A single turn carries every row of the set below to another of its rows. Some are shown first; where does it send the rows asked next?
taz: -.03,.10,-.04,-.09,-.12,.01,.02,.02,.24,.03,-.05,.10,-.10,.00,-.07,-.06,.02,-.05,.23,-.08,.02,.04,.15,.16,-.06,.10,-.06,-.07,-.08,-.08,.02,.06,-.01,.15,-.09,.20,-.17,-.08,.14,-.02,.07
pakop: .11,.22,-.09,.04,-.02,.01,.10,-.16,-.03,-.03,.01,.01,-.11,.18,-.14,-.07,.16,.07,.14,-.05,-.03,-.18,.01,.15,-.14,-.12,-.09,-.01,.14,-.07,.03,-.09,.16,-.09,.01,.13,-.05,.07,.06,.00,.10
Kosor: .03,-.06,-.02,.06,-.08,.00,.06,.09,.08,.05,.02,.10,-.10,.05,-.05,-.03,.09,-.02,.26,-.10,.01,.08,.04,.00,-.03,-.10,.12,-.03,.01,-.14,.03,.17,-.05,-.13,-.19,.15,-.19,-.21,-.03,-.01,.05
Fif: .08,-.01,-.06,.05,.09,-.06,.12,-.07,-.03,-.02,.00,.10,.01,-.01,-.13,-.07,-.05,-.22,.13,-.03,.03,.17,.02,.02,-.10,.16,.08,.12,-.06,.02,.12,-.10,.20,-.09,-.07,.28,-.19,.01,-.06,-.04,-.03
let: -.01,.12,-.04,-.13,-.07,-.19,-.02,-.01,.19,.04,-.08,.14,-.04,.06,-.06,.10,.14,.05,.13,.04,-.01,.10,.12,.15,-.13,.04,-.06,-.01,-.03,.07,.16,.10,.19,.08,.00,.07,-.11,-.09,.10,-.03,-.04
gafi: .04,.06,.02,-.08,.07,-.16,-.07,.02,.18,.06,-.15,-.04,-.03,.04,-.04,.12,.20,.07,.10,.00,.07,.19,-.03,.04,-.12,-.02,-.07,.09,.00,-.05,.11,-.16,.07,.06,-.07,.12,-.07,-.15,.04,.04,.06
Fis: .07,.02,-.07,.08,-.09,-.06,-.01,.03,.03,.12,-.09,.02,-.14,.08,.03,.13,.09,.00,.22,.04,.15,.08,-.02,.01,.00,-.12,.06,.06,.08,-.01,.09,.08,.01,-.20,-.10,.08,-.03,-.17,.10,-.08,.11
Zag: -.13,-.02,.14,.07,.16,-.05,.00,.20,-.10,-.03,-.15,.04,-.11,.06,.05,-.04,.10,-.18,.08,.03,-.26,.08,-.01,.14,-.25,.06,.10,-.12,.13,-.10,.15,-.05,-.10,-.18,-.08,.11,-.10,.12,-.05,-.04,.02
Nagap: .04,.08,.09,.09,-.07,-.06,-.13,.26,.14,-.02,-.08,.03,-.08,.12,-.15,-.08,.05,-.19,.22,-.09,-.03,-.14,.04,.14,-.02,-.05,.13,-.10,.05,-.09,.16,-.19,.13,.09,-.08,.15,-.13,.07,-.14,-.06,-.01
figek: .16,-.11,-.12,-.01,.01,-.08,-.05,.01,.03,-.04,.00,.00,.00,-.09,-.02,-.04,.01,-.04,.24,-.08,-.11,.00,.21,.11,-.14,.01,-.01,.07,.07,.16,.04,-.26,.26,.00,-.09,.09,.05,-.03,.08,-.15,-.10
Bofu: .13,.08,-.10,.08,-.02,-.03,.11,-.05,.15,.11,-.06,.01,-.06,.05,.04,-.01,.07,.03,.23,-.08,-.09,.08,.09,.00,.00,-.22,.12,.13,.08,.03,-.03,.02,.08,-.11,-.18,.00,-.13,-.16,-.05,.02,.11
suta: .15,-.23,-.01,-.05,.02,.02,.04,.06,.01,.06,.03,.07,-.05,-.02,-.15,.00,.00,-.05,.09,-.09,-.03,.01,.04,.15,-.23,.10,-.05,.06,.16,.02,.02,-.20,.08,-.07,-.17,.30,-.03,-.05,.06,-.09,-.06
ligu: .07,.00,-.01,.08,-.09,.07,.17,.10,-.03,-.05,-.04,.07,-.02,-.06,-.10,-.11,.02,.05,.11,.02,-.28,.06,.07,.10,.02,.11,.03,.11,-.07,-.12,.23,-.21,.00,-.17,-.05,-.11,.01,-.05,-.06,-.11,-.02
Kida: .10,-.05,.10,.02,-.14,.02,.12,.00,-.07,.09,.02,.13,-.15,.00,-.13,-.04,.03,.04,.11,.05,-.18,.02,.00,.23,.08,.11,.03,-.01,-.06,.00,.15,-.15,-.02,-.13,.01,-.07,.16,.01,-.02,-.04,-.12
Zure: .07,.01,-.06,.08,.06,.00,.21,-.01,.06,-.11,.05,.09,-.05,.04,.18,-.11,.07,.03,.28,-.02,-.22,-.01,-.05,.22,-.10,.01,.06,.13,.03,-.18,.09,.09,.07,-.02,.05,.12,-.05,-.05,-.03,-.08,-.09
Zug: .03,.02,.10,.03,.03,.02,.11,.00,.00,-.03,.01,.08,-.25,.02,.05,.05,.09,.16,.08,.06,-.14,.11,.15,.07,.03,.04,-.10,-.11,-.04,-.09,-.06,-.12,.19,-.05,-.05,.14,-.10,-.20,.19,-.10,.03
Vofes: -.05,-.10,.04,.08,.18,-.10,.02,.18,-.10,-.05,-.13,-.03,-.11,.09,.07,-.02,.09,-.04,.12,.03,-.29,.09,.05,.06,-.23,-.01,.17,-.10,.05,-.18,.12,.03,-.08,-.15,-.12,.11,-.13,.12,-.04,-.03,-.04
Rubul: -.01,.09,-.08,.01,.13,-.10,.07,.05,-.04,.05,-.15,.00,-.04,.12,.14,.05,-.02,-.12,.02,.00,-.37,.02,.19,.20,-.13,-.03,.13,.04,.12,-.03,-.04,-.04,.07,-.14,-.05,-.01,-.10,.12,-.04,-.08,.17
zop: -.07,.00,.12,.04,.02,.02,-.01,.18,-.14,-.02,-.21,-.02,-.15,.07,.16,-.02,.04,-.26,.09,.08,-.15,-.04,.04,.21,-.14,-.01,.02,-.16,.10,-.02,.07,-.09,-.12,-.13,-.04,.09,-.02,.11,.09,-.15,.02
Bim: -.17,.07,.12,-.07,.14,-.07,.03,.00,.06,.01,-.19,.04,-.15,.06,.05,-.02,.03,-.19,-.02,-.02,-.34,.07,.09,.20,-.13,-.05,.04,-.06,.15,.14,-.06,-.16,.09,-.07,.00,.01,-.12,.06,-.04,-.04,.03
Toko: .06,-.01,-.13,.05,.02,-.04,-.13,.18,-.08,-.01,-.01,.04,-.06,-.14,-.09,-.01,.02,.01,.27,-.11,.07,.00,.19,.09,-.22,.17,-.05,-.01,.06,-.05,.15,-.14,.06,-.06,-.05,.18,.09,-.04,.00,-.16,-.04
gebet: .07,.06,.02,.11,-.12,-.18,-.02,-.01,.11,.10,.06,.06,-.13,.08,-.04,.07,.01,.00,.29,-.06,-.01,.08,.13,.07,.03,-.12,.16,-.04,-.02,.06,.00,.15,.10,-.09,-.01,-.01,-.12,-.18,-.01,-.06,.02
Tidut: -.05,.12,.02,-.01,.07,.06,.00,.07,.01,.06,-.08,.10,-.33,.02,-.06,-.02,.12,.23,.07,-.09,-.09,.09,.17,-.03,-.05,.11,-.06,-.08,-.09,.00,.02,-.12,.14,-.15,-.13,.03,-.10,-.10,.05,.03,.10
petor: .04,-.13,.06,.01,-.14,-.02,.08,.05,.01,-.02,.04,.06,-.07,-.04,-.16,-.14,.00,.03,.17,.01,-.30,.12,.08,.19,.09,.06,-.02,-.01,-.08,-.15,.10,-.20,-.05,-.16,.01,-.01,.09,-.04,-.03,-.07,-.02
veg: .03,.00,.15,.09,.08,-.15,-.12,.07,-.08,.08,-.05,-.13,-.20,.10,.03,.01,-.04,-.13,.21,-.06,-.30,.04,.14,.17,-.05,-.12,.18,-.21,-.01,-.01,.00,-.12,.00,-.01,-.01,-.01,-.11,.13,-.01,-.04,.00
zatu: .09,.07,-.10,-.04,-.04,-.10,.03,-.01,-.10,.02,-.14,-.02,-.08,.00,-.09,-.08,-.05,-.01,.17,-.01,.14,.06,.17,.07,-.07,-.11,-.15,-.02,-.01,.04,.09,-.06,.01,-.03,.00,.21,.04,.05,-.13,-.09,-.21
Rifos: .08,.10,-.02,.12,.03,-.15,.09,-.09,-.01,.02,.03,-.02,-.04,-.03,-.19,-.06,-.16,-.06,.23,.01,.00,.19,.13,.11,-.07,-.01,-.08,.01,.06,-.09,.11,-.08,.10,-.01,.07,.32,-.12,.02,-.08,-.12,-.07
golib: .16,.14,.04,.03,.04,.01,.08,-.01,.25,.04,-.11,-.05,-.06,-.03,.01,-.07,.06,.00,.19,-.09,.01,.05,.03,.01,-.12,.01,.00,.03,-.12,-.04,.00,-.15,-.02,.18,-.14,.11,-.15,-.12,.06,.08,.02
tuga: .17,.07,.00,.08,.07,-.08,.02,.04,.05,.13,.10,.08,-.07,-.07,-.20,-.01,-.10,.05,.15,-.19,-.10,-.03,.20,.16,-.28,.14,.00,.03,.11,.08,.02,-.14,.11,-.01,-.03,.15,-.02,-.03,-.12,-.06,-.06
sogik: -.11,-.13,.03,-.04,-.07,-.07,-.06,.08,.08,-.02,.01,-.06,-.22,.17,-.07,.01,.02,.11,.26,-.16,-.12,.05,-.01,.25,.03,-.08,.01,.07,.11,-.08,.08,-.03,-.03,-.01,.11,.07,-.13,.01,-.08,-.10,-.15
sule: .06,.04,.05,.01,.01,.02,-.01,.13,-.21,.11,-.18,-.02,-.18,.13,.14,.08,-.01,-.23,.06,.07,-.11,-.10,.04,.19,-.11,.00,.09,-.15,.03,-.02,.07,-.03,-.04,-.13,-.08,.06,-.05,.10,.13,-.12,.08
Kob: .00,.01,-.01,.09,.00,-.11,-.03,-.01,.02,-.26,.08,-.01,-.09,.19,-.12,-.06,.21,.01,.18,-.16,.00,-.13,.06,.00,-.07,.06,.14,-.01,-.09,-.08,-.04,-.11,.16,-.05,.07,.05,-.15,-.01,-.01,-.04,-.03
zevav: .02,.04,-.01,.10,.09,-.11,.00,.15,.22,-.01,-.11,.08,-.09,.12,-.09,-.11,.15,-.02,.18,-.03,-.10,-.07,-.02,.13,-.09,-.05,.15,.03,.19,-.09,.12,-.12,.09,.06,-.12,.19,.01,.18,-.20,.06,-.08
sige: -.03,.12,.19,.14,.11,-.14,-.06,.09,-.04,.00,-.09,-.07,-.12,.03,.09,-.04,-.01,-.19,.18,-.02,-.35,.05,.15,.20,-.12,-.08,.12,-.17,.07,.03,.03,-.17,.00,-.02,.05,-.04,-.07,.11,-.06,-.08,.01
tov: .13,.10,.04,.07,-.14,-.15,-.04,.19,.18,-.05,-.11,.06,-.01,.16,-.03,-.06,-.02,-.26,.12,.07,-.01,-.20,.05,.18,-.09,-.01,.03,-.05,.01,-.05,.06,-.12,.19,-.06,.02,.14,.01,.03,.00,-.16,.08
muri: .10,.11,-.08,-.02,.02,.03,-.03,.01,.03,.06,-.02,.02,-.06,.05,.09,-.09,.02,-.17,.24,-.12,-.12,.02,-.09,.22,-.09,.03,-.02,.14,-.04,-.15,.04,-.13,.11,-.20,.04,.06,.01,-.10,-.02,-.01,.31
vul: -.01,.06,.08,.00,.03,.03,.11,.01,.05,.05,-.06,.07,-.34,.08,-.03,.05,.06,.28,.00,-.01,-.10,.07,.18,.04,-.02,.05,-.12,-.07,.00,.01,-.08,-.10,.09,-.09,-.07,.08,-.08,-.11,.10,-.04,-.01
rog: -.16,.10,.20,.06,.20,-.02,.03,.15,-.05,-.01,-.19,.05,-.17,.00,.01,-.03,.07,-.18,.02,.02,-.19,.06,-.04,.09,-.28,.08,.05,-.15,.08,-.06,.13,-.08,-.06,-.14,-.03,.12,-.13,.00,-.05,-.04,.02
pone: .01,.04,-.01,.02,-.09,.08,.08,.05,-.08,.11,-.03,.10,-.10,-.02,-.13,.03,.03,.03,.06,-.02,-.18,.06,.05,.23,.12,.15,.02,.13,.03,-.06,.16,-.26,-.01,-.14,.00,-.09,.09,-.02,-.09,-.08,.07
debol: .03,-.02,-.16,-.13,.01,-.06,-.02,-.04,-.06,.01,-.13,.05,-.03,.03,-.07,-.08,.01,-.17,.10,-.13,.10,.10,.14,.04,.01,.02,.01,.12,-.08,.14,-.02,-.16,.14,-.08,-.08,.15,-.03,.04,-.17,-.01,-.04
Mibuz: -.16,.01,.09,-.03,.06,.02,.02,.11,-.07,-.09,-.26,.02,-.19,-.01,.17,-.06,.08,-.22,.08,.10,-.14,-.01,.04,.15,-.13,-.02,-.02,-.18,.08,.03,.06,-.08,-.04,-.08,-.03,.10,-.02,.05,.12,-.14,-.07
neseb: -.07,.08,.06,.00,.10,-.09,.05,.05,.02,.01,-.17,.03,-.08,.10,.13,-.03,.01,-.20,.02,-.01,-.38,.02,.16,.23,-.15,-.03,.10,-.03,.15,.12,-.04,-.11,.04,-.12,-.02,-.04,-.08,.16,-.05,-.07,.07
Telo: -.01,.11,-.12,-.03,.02,-.01,.04,.00,-.07,-.16,.01,.06,-.03,.17,-.10,-.06,.28,.09,.11,-.18,-.02,-.15,.08,.09,-.11,-.05,-.03,.01,.06,-.19,-.03,-.08,.09,-.06,-.02,.13,-.08,-.02,-.14,.01,.06
ziro: -.14,.21,.15,.11,.15,-.11,-.05,.05,.02,-.04,-.15,-.05,-.16,-.07,.11,-.07,-.03,-.18,.18,-.01,-.29,.07,.17,.16,-.12,-.04,.04,-.19,.05,.00,-.01,-.16,.02,.00,.09,.00,-.06,.03,-.04,-.10,.04
vufez: .12,.07,.06,-.04,-.09,.00,-.08,.10,.00,.09,-.10,-.05,-.22,.18,-.05,-.03,.00,-.04,.19,-.14,-.01,-.10,-.13,.12,-.14,-.05,.01,.07,-.11,.12,.22,-.10,.08,-.19,.05,-.11,-.09,-.02,-.03,-.02,-.03
fel: .01,.10,.06,.03,.07,.05,.00,.04,-.02,-.02,.01,.11,-.24,-.03,.02,-.03,.14,.12,.15,-.02,-.16,.13,.16,.00,.00,.09,-.03,-.13,-.14,-.07,.03,-.15,.27,-.09,-.11,.07,-.12,-.19,.14,-.03,.11
zupu: .06,.04,-.07,.05,.01,-.19,.04,.10,.27,-.03,-.14,.10,-.03,.16,.01,-.07,.08,-.11,.08,.11,-.07,-.09,.00,.19,-.12,-.01,.04,.07,.17,-.09,-.01,-.08,.13,-.09,-.02,.22,.14,.14,-.05,-.04,.08
bapu: .04,.03,.00,.12,-.05,-.07,-.02,-.12,.03,-.12,.06,-.07,-.18,.20,-.19,-.03,.10,-.02,.21,-.04,.04,-.10,-.05,.08,-.07,.02,.02,-.04,.04,-.07,.02,-.16,.15,-.11,.08,.15,-.10,.07,.22,-.06,.10

fel goes to Zug
sogik goes to vufez
Now these:
ziro goes to Mibuz
petor goes to Kida
gebet goes to Fis
Vofes goes to veg
Toko goes to figek
Rifos goes to zatu
neseb goes to Zag
Kob goes to bapu
taz goes to let
Nagap goes to tov

